In the rows, zero is written as 100.
The rows of R fall into 4 groups, and each row is roughly a mix of its group's hidden directions; some rows fit no group.
R (143 x 12):
102  74  100  103  145  59  128  131  103  130  108  124
119  123  148  114  100  145  140  106  118  102  103  115
152  73  114  94  74  132  124  82  116  119  76  115
83  80  59  103  59  117  81  117  134  106  108  138
122  113  120  129  101  103  166  122  77  96  114  89
103  75  97  82  61  37  124  102  82  115  104  102
129  101  123  81  109  77  84  56  123  86  53  85
97  63  89  79  98  40  124  120  99  88  75  119
108  60  72  88  97  95  112  102  127  110  122  160
93  83  117  65  49  94  103  114  57  84  124  82
113  115  93  112  27  94  73  95  120  103  92  78
108  120  116  103  164  109  146  119  113  97  107  108
62  117  85  116  92  118  70  127  100  51  123  77
128  109  121  135  142  73  120  92  127  99  70  77
114  83  98  79  135  53  108  74  116  104  77  142
114  98  87  108  150  99  97  109  153  110  84  139
72  128  109  126  111  150  78  122  86  94  108  62
94  127  125  100  160  117  117  131  108  110  90  69
57  123  96  90  141  98  74  111  128  75  66  87
113  104  121  103  125  44  130  123  94  97  85  61
128  83  73  102  116  87  86  76  116  112  98  165
94  135  126  115  88  146  102  125  80  71  114  66
63  75  87  76  93  63  62  77  102  127  104  129
111  89  89  151  70  73  78  72  113  134  91  81
66  68  75  77  87  62  83  80  87  106  98  143
107  99  97  96  158  64  94  85  127  115  79  136
115  116  95  127  56  144  67  78  104  104  81  76
136  91  105  113  76  124  152  100  73  66  116  89
101  73  73  93  32  105  107  114  110  115  119  125
111  89  87  88  121  48  101  98  134  109  60  134
129  110  83  115  70  74  115  89  75  62  80  58
111  124  117  132  78  119  119  108  77  60  103  53
68  74  100  65  65  84  53  90  91  72  89  97
80  121  99  125  71  159  65  111  111  85  112  91
79  124  121  103  37  109  105  129  86  120  121  82
80  90  70  106  61  71  57  89  66  80  114  89
72  132  97  152  72  108  85  100  127  134  95  110
108  83  82  91  128  78  97  89  136  144  82  145
97  128  126  121  163  94  98  117  91  125  87  76
102  120  116  115  154  111  135  116  79  103  134  75
97  82  82  114  39  87  78  76  79  64  102  88
83  115  129  114  78  153  94  113  72  87  126  68
106  122  114  128  60  160  114  111  84  98  117  88
75  135  86  139  144  100  95  106  131  95  72  81
117  124  123  116  84  146  124  119  80  67  110  65
95  119  106  115  55  151  69  94  92  78  103  71
91  92  98  106  22  100  72  87  92  99  111  114
128  103  138  96  132  104  136  91  72  75  119  66
72  98  99  81  93  111  29  82  108  83  92  77
105  71  81  84  128  84  65  77  100  134  94  147
107  81  84  61  114  69  99  85  131  116  85  152
122  94  87  95  38  93  60  77  127  95  86  103
65  82  94  123  52  74  61  81  86  93  95  81
74  84  122  72  144  86  128  125  92  116  133  125
90  87  95  91  152  39  119  115  102  85  103  97
69  127  113  100  103  91  95  129  107  101  82  33
69  90  122  103  105  124  84  112  54  130  131  66
55  103  91  90  88  76  75  84  118  101  125  154
85  118  101  130  104  87  105  153  114  96  107  46
124  106  115  113  57  152  93  103  68  75  109  82
66  80  95  73  89  99  49  81  116  86  83  139
99  95  85  99  110  41  101  124  130  117  57  115
53  131  87  107  79  86  44  104  106  88  115  109
152  122  126  114  132  125  129  113  123  103  92  80
68  119  122  119  130  111  90  117  54  120  113  64
130  98  123  82  140  100  142  122  90  140  117  91
114  62  82  98  58  70  122  88  72  88  94  62
124  52  76  85  108  73  82  71  96  132  83  125
117  101  95  118  41  118  119  92  82  58  125  111
92  118  124  111  82  88  110  108  58  99  123  39
113  84  67  99  84  75  99  109  165  97  96  131
123  118  119  128  108  130  126  142  106  115  120  59
148  96  88  92  73  129  112  81  148  91  102  125
115  109  124  121  130  129  121  126  78  148  127  93
80  142  82  109  81  126  74  102  141  70  78  118
73  116  118  124  130  102  103  136  71  100  116  50
98  121  135  105  113  134  106  104  46  102  94  61
48  90  97  76  130  103  72  125  114  98  132  127
88  148  99  120  89  99  105  128  117  89  84  43
103  98  105  92  140  57  152  122  108  80  108  121
101  106  73  69  61  86  114  104  92  40  106  118
92  114  103  114  95  125  107  103  57  55  148  116
133  102  86  101  83  55  122  81  82  65  72  70
129  84  78  96  72  106  105  93  138  133  110  150
82  81  75  107  148  106  87  113  133  105  108  150
117  97  107  90  164  112  95  101  122  137  82  128
110  77  85  107  57  93  131  139  117  92  143  86
84  133  114  127  141  116  87  121  108  77  96  52
100  109  131  104  98  137  116  107  48  91  120  59
75  103  89  106  52  100  72  87  78  69  137  128
139  101  124  86  83  144  121  61  80  81  122  96
52  113  98  98  58  95  58  91  97  86  128  124
102  92  85  97  123  39  139  117  79  74  106  89
75  94  122  64  166  97  106  122  99  116  95  103
84  81  98  82  151  74  132  89  94  110  122  140
108  111  85  106  58  94  93  91  69  52  92  55
74  128  106  128  88  135  84  126  85  101  120  50
96  87  120  70  82  74  116  84  41  84  73  87
81  109  94  107  137  76  71  99  133  97  59  61
116  109  111  127  128  96  152  119  74  123  120  67
87  80  124  67  138  88  129  113  99  131  121  138
116  84  127  94  62  143  114  99  61  90  103  64
76  104  111  103  150  99  149  133  80  80  115  100
103  117  95  150  135  99  146  109  79  102  111  70
120  115  98  125  40  120  98  93  118  129  114  131
88  66  110  61  101  86  55  84  121  126  85  131
97  134  98  140  39  121  114  111  96  108  119  101
123  98  107  64  112  117  86  97  142  130  92  149
140  102  102  119  94  66  117  76  80  94  67  54
67  89  72  90  65  72  68  87  97  130  88  136
142  75  83  122  61  105  99  63  98  107  115  136
72  95  99  95  148  87  67  95  122  141  80  128
99  130  129  107  131  131  136  129  88  81  110  67
111  116  82  121  37  103  67  84  131  95  86  101
93  81  99  78  140  74  99  90  133  146  79  127
127  85  85  101  146  66  148  103  119  112  80  93
150  68  105  94  81  127  87  87  94  128  62  81
127  76  83  106  84  79  157  82  108  82  113  135
128  71  104  78  120  94  120  65  95  115  117  154
129  106  71  110  101  54  103  82  125  65  60  94
130  120  119  113  149  139  136  120  90  89  105  91
85  119  101  59  152  122  103  120  117  68  85  115
85  64  113  47  141  87  75  95  103  105  88  121
75  115  57  115  101  50  58  99  111  87  106  113
104  91  120  86  163  92  137  119  81  124  108  86
59  107  73  102  79  137  71  127  105  84  134  118
85  92  66  99  52  137  72  99  126  102  101  133
118  121  113  139  106  91  98  92  105  64  75  44
101  121  116  115  72  120  90  98  79  50  99  49
77  127  103  114  149  100  89  112  144  129  73  96
123  59  97  78  118  88  106  75  119  145  77  130
85  113  96  58  86  97  56  106  132  67  68  87
91  69  108  82  132  55  120  100  62  122  96  130
158  65  108  98  89  134  129  85  75  101  93  104
144  71  116  85  110  121  127  88  123  136  69  113
98  111  76  81  109  107  86  96  109  26  76  87
114  96  93  97  159  72  126  112  123  124  71  81
111  96  87  81  84  104  55  61  137  108  63  119
121  72  93  99  113  112  136  85  56  79  131  134
82  72  64  72  109  61  114  117  75  119  124  129
127  106  109  127  103  79  158  111  66  93  102  68
69  144  117  112  124  102  111  139  117  122  90  65
109  86  132  85  122  108  138  103  94  154  112  133
Each list below has three rows that fit no group; the rest each fit one group, if only roughly. Name those rows in the order they come.
  * j509: 85  112  110  134  133  99  139  147  106  84  130  107
  * j393: 108  100  122  120  50  136  86  86  67  95  137  103
  * j576: 137  93  76  108  107  75  144  92  108  134  79  136
  * j451: 95  95  98  86  119  45  87  69  86  137  79  130
  * j38: 93  99  60  83  76  105  72  97  140  95  95  152
  * j976: 103  106  138  77  168  115  98  100  90  99  89  77
  * j913: 129  92  120  114  100  139  111  110  59  95  109  49
  * j382: 77  123  113  124  112  88  88  117  134  157  84  78
  * j558: 104  92  70  87  77  76  89  98  149  86  59  131
  * j235: 114  132  112  119  133  110  148  131  100  126  111  76
  * j95: 53  122  77  121  80  82  61  120  118  91  96  68
  * j996: 75  116  82  132  63  125  119  98  72  62  119  122
  * j842: 86  117  98  113  142  127  80  97  124  47  100  73
 => j393 j976 j913
  * j372: 101  85  66  112  50  74  94  87  68  64  120  93
  * j733: 130  63  115  69  92  89  119  88  111  146  76  127
  * j137: 95  89  115  69  84  110  129  120  46  74  133  97
  * j18: 95  111  112  89  108  124  149  128  56  78  133  102
  * j889: 124  117  134  102  129  156  116  123  95  100  89  72
  * j141: 118  106  98  91  91  123  85  77  151  120  75  147
  * j145: 79  124  119  104  46  132  58  105  106  96  98  80
  * j522: 132  69  117  81  148  105  139  99  93  97  98  134
  * j588: 146  111  122  117  88  118  151  118  79  91  125  88
  * j363: 66  139  103  134  126  113  68  117  97  102  97  59
  * j233: 104  86  108  86  142  74  102  61  86  124  101  149
  * j339: 111  98  88  107  57  104  100  78  124  88  116  164
  * j992: 104  88  111  99  106  106  163  100  64  70  133  97
  * j366: 68  117  122  58  146  101  75  120  114  76  84  94
  * j148: 97  94  96  131  131  82  149  134  91  130  126  111
 => j733 j588 j366
  * j424: 108  111  90  111  147  78  82  96  143  110  65  68
  * j901: 109  115  108  106  49  129  94  90  65  72  100  59
  * j718: 67  106  82  96  81  105  85  71  74  51  113  138
  * j205: 92  117  86  126  62  105  60  84  147  118  80  117
  * j569: 88  80  106  95  179  86  115  100  88  100  90  89
  * j281: 90  109  97  115  77  101  122  111  58  50  132  71
  * j135: 139  103  111  94  106  102  145  93  129  123  83  147
  * j174: 88  107  106  92  37  129  94  104  59  90  93  73
  * j391: 113  97  77  136  130  52  144  118  92  109  103  97
  * j116: 130  99  110  104  140  91  135  124  104  150  91  76
  * j419: 138  128  94  134  93  107  140  123  104  97  92  56
  * j824: 109  97  130  101  124  88  139  128  68  77  107  54
  * j995: 105  85  85  124  145  70  88  94  130  145  78  112
  * j144: 138  91  80  113  61  95  78  85  139  117  62  103
 => j718 j116 j419
  * j709: 60  101  67  110  48  103  62  101  117  95  120  100
  * j860: 114  92  120  95  66  131  126  119  48  83  130  97
  * j23: 62  111  85  96  68  113  84  102  81  36  102  102
  * j42: 87  92  78  97  66  110  26  87  100  95  94  105
  * j460: 138  89  104  96  128  97  112  95  120  157  62  101
  * j908: 105  108  57  136  117  98  98  115  144  119  93  139
  * j157: 105  103  77  102  69  140  70  71  127  125  117  134
  * j745: 103  88  78  67  93  93  121  105  120  115  107  169
  * j200: 130  56  96  103  69  89  114  75  65  116  128  124
  * j918: 76  64  90  83  72  83  96  72  66  90  133  134
  * j723: 132  104  117  110  139  91  129  107  112  158  102  88
  * j491: 127  129  99  141  86  105  122  102  116  50  82  73
  * j568: 54  95  72  98  83  55  67  86  82  89  125  113
 => j860 j42 j460
  * j362: 139  106  85  127  48  112  104  103  90  66  92  68
  * j286: 70  148  92  145  70  117  108  119  102  82  103  79
  * j941: 122  58  99  79  142  89  140  87  77  115  124  108
  * j809: 120  71  105  83  145  69  80  84  125  134  75  89
  * j449: 121  89  112  111  156  110  136  146  113  103  100  99
  * j664: 96  100  89  90  138  69  76  65  125  116  76  143
  * j197: 107  116  132  119  119  91  146  119  81  62  111  66
  * j711: 133  82  86  103  101  70  151  98  79  142  94  117
  * j650: 82  92  61  93  48  91  68  87  128  96  87  128
  * j325: 90  121  125  123  134  96  131  130  113  52  114  84
  * j654: 92  110  78  107  94  73  75  88  148  108  96  155
  * j436: 124  74  127  68  132  89  114  70  89  137  92  130
  * j287: 138  105  101  137  78  76  135  82  71  112  100  65
  * j659: 97  102  92  100  39  148  97  99  92  84  131  86
  * j390: 97  116  107  126  163  91  121  111  117  137  89  81
 => j941 j436 j287
  * j986: 49  115  82  116  84  92  70  125  104  71  93  60
  * j464: 89  89  136  83  141  96  56  76  122  120  80  80
  * j520: 112  68  119  80  132  119  147  101  57  98  115  90
  * j818: 105  106  97  75  51  132  56  72  104  82  80  94
  * j685: 108  131  117  125  152  98  116  104  98  114  98  50
  * j279: 110  76  69  102  99  82  69  60  114  51  79  105
  * j167: 83  96  119  99  59  129  102  97  52  72  136  91
  * j957: 131  65  90  102  35  110  102  78  81  88  100  107
  * j833: 71  99  82  70  92  142  70  105  116  123  98  145
  * j478: 87  82  85  70  110  84  70  63  129  120  79  142
 => j685 j833 j478
  * j407: 87  81  91  74  59  110  74  84  83  54  104  135
  * j948: 124  90  118  85  126  136  116  128  105  94  152  125
  * j71: 120  80  91  83  39  103  76  75  104  97  107  139
  * j751: 95  53  87  79  70  80  133  125  81  103  133  120
  * j935: 94  116  131  69  163  100  103  114  116  125  81  100
  * j98: 74  123  121  109  107  129  86  102  68  68  118  50
  * j107: 86  105  90  110  62  156  85  139  93  86  84  80
  * j50: 80  122  71  124  125  88  102  132  136  115  82  59
  * j898: 127  94  105  108  75  101  146  109  53  93  135  80
  * j246: 77  118  103  105  149  90  127  124  71  76  123  68
  * j353: 101  81  71  97  78  53  97  76  135  114  93  141
  * j805: 94  74  122  54  126  111  108  106  88  123  118  150
 => j948 j935 j50
  * j110: 100  101  98  83  131  83  66  73  134  140  69  122
  * j271: 105  136  97  128  96  118  88  125  71  65  107  52
  * j666: 114  65  116  42  100  83  109  86  106  126  108  136
  * j772: 124  100  121  106  89  129  147  112  72  75  102  57
  * j411: 103  115  109  94  152  88  89  112  143  124  67  75
  * j904: 114  71  76  91  67  133  102  90  116  110  128  150
  * j956: 97  97  75  128  136  89  70  99  154  118  81  119
  * j6: 73  118  112  101  101  110  98  124  88  35  124  72
  * j371: 90  92  94  104  87  90  104  110  45  70  113  45
  * j418: 85  113  108  117  169  90  121  118  107  124  88  76
  * j816: 88  88  76  101  90  58  89  110  121  153  91  137
  * j909: 100  87  97  106  135  88  77  90  141  142  57  110
 => j110 j666 j909
  * j482: 135  75  113  90  155  89  137  101  79  120  109  91
  * j139: 128  124  118  119  139  68  115  118  122  138  81  84
  * j601: 98  107  90  121  82  110  43  76  103  91  76  53
  * j717: 118  74  98  80  60  103  128  81  83  87  124  150
  * j295: 115  92  80  72  63  109  65  62  115  117  74  129
  * j468: 120  103  77  112  64  87  83  77  72  81  78  49
  * j888: 74  95  118  103  127  140  105  116  54  68  118  77
  * j890: 89  94  124  49  112  112  81  112  121  132  101  145
  * j952: 89  92  87  46  74  147  86  101  125  98  84  121
  * j923: 96  140  119  140  83  132  74  97  101  99  93  55
  * j320: 98  117  72  113  122  51  122  104  150  97  91  122
  * j763: 111  91  114  114  158  90  140  110  82  136  112  90
  * j376: 94  95  112  99  158  76  123  117  139  102  102  134
  * j369: 95  103  86  115  145  60  95  120  143  126  85  121
  * j798: 92  111  122  117  109  132  148  139  96  105  137  121
 => j717 j952 j923
  * j230: 105  122  99  103  53  142  63  80  118  74  82  94
  * j939: 105  134  110  127  96  102  100  105  76  70  79  40
  * j122: 89  80  81  96  30  68  95  91  88  107  125  100
  * j64: 116  92  107  108  151  56  142  109  118  115  88  113
  * j688: 78  102  98  100  48  107  52  98  69  82  110  74
  * j519: 79  77  79  94  125  98  70  103  111  162  107  126
  * j9: 94  97  84  97  57  86  63  68  122  75  88  140
  * j880: 102  104  88  97  140  57  106  111  153  97  72  83
  * j99: 106  85  67  95  53  82  90  85  140  114  113  139
  * j511: 91  95  78  116  67  85  48  71  131  87  71  98
  * j324: 95  142  111  136  145  115  85  115  122  123  102  73
  * j413: 87  116  99  104  25  125  93  102  91  91  120  122
  * j630: 70  88  95  87  144  93  104  127  127  117  123  147
 => j939 j9 j880
  * j209: 70  116  84  95  121  76  69  106  135  147  89  127
  * j452: 100  89  89  110  47  92  88  68  65  65  128  108
  * j947: 82  75  104  81  158  63  111  97  83  76  97  124
  * j173: 81  90  88  89  94  23  98  112  107  98  71  101
  * j486: 95  91  135  76  154  121  123  112  89  129  88  75
  * j474: 96  108  123  103  87  103  123  127  63  74  101  40
  * j747: 106  88  118  79  159  107  124  94  118  138  90  127
  * j314: 98  67  74  98  85  85  129  102  66  105  134  148
  * j570: 132  105  132  83  143  83  131  84  94  69  73  84
  * j902: 72  143  106  115  89  114  71  128  94  75  103  54
  * j787: 89  82  82  116  123  83  96  120  108  160  112  140
  * j963: 71  86  109  51  83  122  48  81  95  109  107  110
  * j606: 100  96  102  109  153  78  132  122  132  118  101  137
 => j209 j452 j314
  * j134: 119  69  107  76  87  100  119  72  72  133  119  146
  * j960: 136  79  92  111  35  102  121  89  99  88  84  76
  * j316: 83  122  125  100  82  76  88  67  47  70  95  80
  * j932: 100  71  79  86  102  69  93  70  119  119  101  159
  * j829: 87  133  129  107  94  137  88  129  92  94  91  45
  * j150: 139  78  79  102  50  115  90  58  98  107  78  113
  * j774: 54  129  106  91  125  120  77  115  138  111  83  130
  * j655: 71  100  69  104  86  129  43  103  131  108  106  122
  * j891: 111  88  108  46  74  112  87  70  113  115  86  144
  * j515: 98  109  89  86  74  70  78  97  132  66  46  89
  * j573: 109  123  121  133  107  111  148  113  62  93  125  72
  * j959: 117  94  73  90  103  64  146  112  117  88  99  150
  * j903: 136  93  104  128  95  81  142  96  62  128  92  67
  * j743: 67  98  59  126  101  97  44  113  102  90  108  73
  * j737: 64  82  87  104  52  120  97  126  72  68  119  83
 => j316 j150 j573
  * j61: 88  136  98  118  144  71  68  90  127  122  72  94
  * j32: 90  106  108  71  34  121  93  112  84  76  120  120
  * j701: 106  123  127  117  73  122  103  101  60  118  119  49
  * j552: 133  91  107  93  86  123  73  85  138  138  65  125
  * j26: 139  57  93  97  98  80  134  66  90  100  68  119
  * j447: 101  112  127  106  108  98  156  127  68  71  125  82
  * j603: 116  82  86  70  95  55  96  84  121  137  98  144
  * j966: 98  87  91  125  136  63  142  124  73  125  115  86
  * j897: 119  100  111  76  165  98  137  108  105  115  74  93
  * j3: 88  153  120  118  119  127  99  134  115  83  98  65
  * j756: 86  84  103  77  147  75  74  90  143  113  87  129
  * j534: 94  98  143  122  147  113  131  118  95  135  119  96
 => j26 j603 j897
  * j831: 111  82  105  61  82  107  65  58  104  139  76  118
  * j488: 78  106  86  113  37  118  77  88  94  73  109  130
  * j395: 89  147  119  112  122  92  60  67  104  104  78  68
  * j165: 134  81  81  96  136  74  129  107  120  140  87  129
  * j845: 133  105  129  133  89  115  114  79  74  129  82  57
  * j106: 90  129  121  103  165  125  108  123  78  94  117  91
  * j258: 127  115  112  108  45  132  123  90  64  91  99  79
  * j799: 70  75  106  101  102  125  116  127  44  107  136  98
  * j351: 74  110  88  105  51  109  119  134  77  85  143  87
  * j894: 126  86  89  71  109  54  93  63  115  111  59  114
  * j190: 110  44  87  72  122  81  97  86  112  119  106  144
  * j143: 63  96  78  71  76  129  60  108  111  86  122  132
 => j165 j351 j190
